One turn sends every row of this set to another row. A few are shown first. Where does it send the rows asked after them?
Suma: 11.5, -18.2, 0.5, -4.4, 20.6, -20.1, 12.2, 16.9, -24.9, 6.6, 20.2, -1.1, -9.4, 9.8, -30.5, 21.9, -12.0, -3.1
kibi: -12.1, -4.3, 10.6, 11.0, 6.5, -9.7, -22.7, 10.6, -41.9, -2.2, 3.2, -3.8, 5.5, -24.9, -11.3, 15.8, -6.0, 30.7
Volip: 12.4, 5.0, -6.0, -14.1, -16.1, 26.3, -3.7, 10.1, -43.0, 2.6, -25.6, -23.8, -8.4, -23.2, -44.7, 11.8, 34.9, 14.0
Mefir: 9.5, 12.4, 7.9, -14.0, -12.5, 28.7, -10.2, 7.1, -41.8, 5.4, -18.8, -29.8, -22.0, -25.0, -32.6, 13.0, 40.1, 9.7
nubug: -14.6, -2.7, 19.2, 3.8, 11.3, -20.8, -7.5, -2.2, -39.6, -21.9, -0.2, -3.1, -2.0, -26.3, -13.6, 29.3, -7.4, 33.1
Fomon: -10.3, -30.0, 13.9, -43.5, 12.0, -16.2, 5.4, 10.5, -33.0, -7.6, -16.8, -3.7, -47.2, -13.4, -11.5, -9.8, 4.8, 1.0
vorot: 14.3, -34.6, 1.6, -11.6, 15.1, -14.9, -3.8, 5.8, -24.8, 3.9, 5.9, -21.0, -20.8, 12.7, -29.6, 16.3, -15.0, 6.0
lofi: 1.9, 12.3, 27.0, -53.7, 15.1, -13.7, 9.5, 37.6, -16.3, -5.0, 2.9, -24.5, -15.1, -35.9, -42.8, 4.9, -8.3, -6.7
Modav: 2.7, 3.2, 25.4, -43.0, 8.4, -11.1, 17.8, 38.8, -18.0, -1.7, -0.5, -31.7, -14.0, -35.9, -41.7, -7.9, -4.2, 4.1
laf: 1.9, 2.8, 21.6, -50.6, 6.7, -8.2, -2.1, 35.2, -15.3, -2.0, -4.7, -31.5, -13.5, -33.3, -43.1, -9.8, -12.6, -5.1
koze: -5.3, -9.4, 18.8, -44.9, 31.2, -10.7, 3.5, 18.5, -31.5, 8.9, 8.5, 10.6, -35.2, -10.1, -16.1, 1.5, 20.6, -2.8
bideg: 6.2, 22.8, -1.1, -33.5, -7.5, 16.3, -17.8, -6.3, -35.9, -21.5, -26.7, -20.3, -14.8, -23.6, -45.1, 35.3, 22.0, -5.3
Ronen: 4.4, -19.6, -2.6, -14.8, 11.7, -24.2, -2.4, 5.6, -23.9, -13.5, 7.7, -11.5, -16.5, 8.9, -26.3, 25.2, -27.6, -12.3
naz: 1.8, 28.4, 11.4, -26.4, -10.0, 14.9, -12.6, -7.3, -34.2, -24.2, -23.4, -26.1, -28.0, -26.3, -28.7, 33.0, 21.3, -10.7
vaboz: -9.0, 3.1, 17.5, -4.5, 24.9, -12.6, -33.2, -2.6, -37.2, -11.9, 5.5, -9.0, -4.2, -21.0, -17.1, 29.3, -1.7, 31.5
Dekof: 5.4, 23.9, 3.1, -13.0, -6.1, 11.6, 25.4, 5.9, -38.8, -17.0, -19.2, -5.3, -6.3, -26.9, -39.6, 34.6, 34.2, 0.4
ref: -0.9, 25.9, 9.1, -6.5, -12.3, 15.0, 20.9, 9.4, -39.9, -8.3, -14.3, -8.2, -16.0, -29.9, -28.1, 27.8, 33.8, -6.4
timed: -19.4, -5.9, 4.1, -43.2, 6.7, -11.8, -5.2, 20.3, -34.3, 0.0, -2.5, 14.8, -29.3, -14.2, -8.1, -3.8, -3.6, -23.5

Ronen goes to vorot
Fomon goes to koze
vaboz goes to kibi
Now these:
naz goes to Mefir
Dekof goes to bideg
Modav goes to lofi

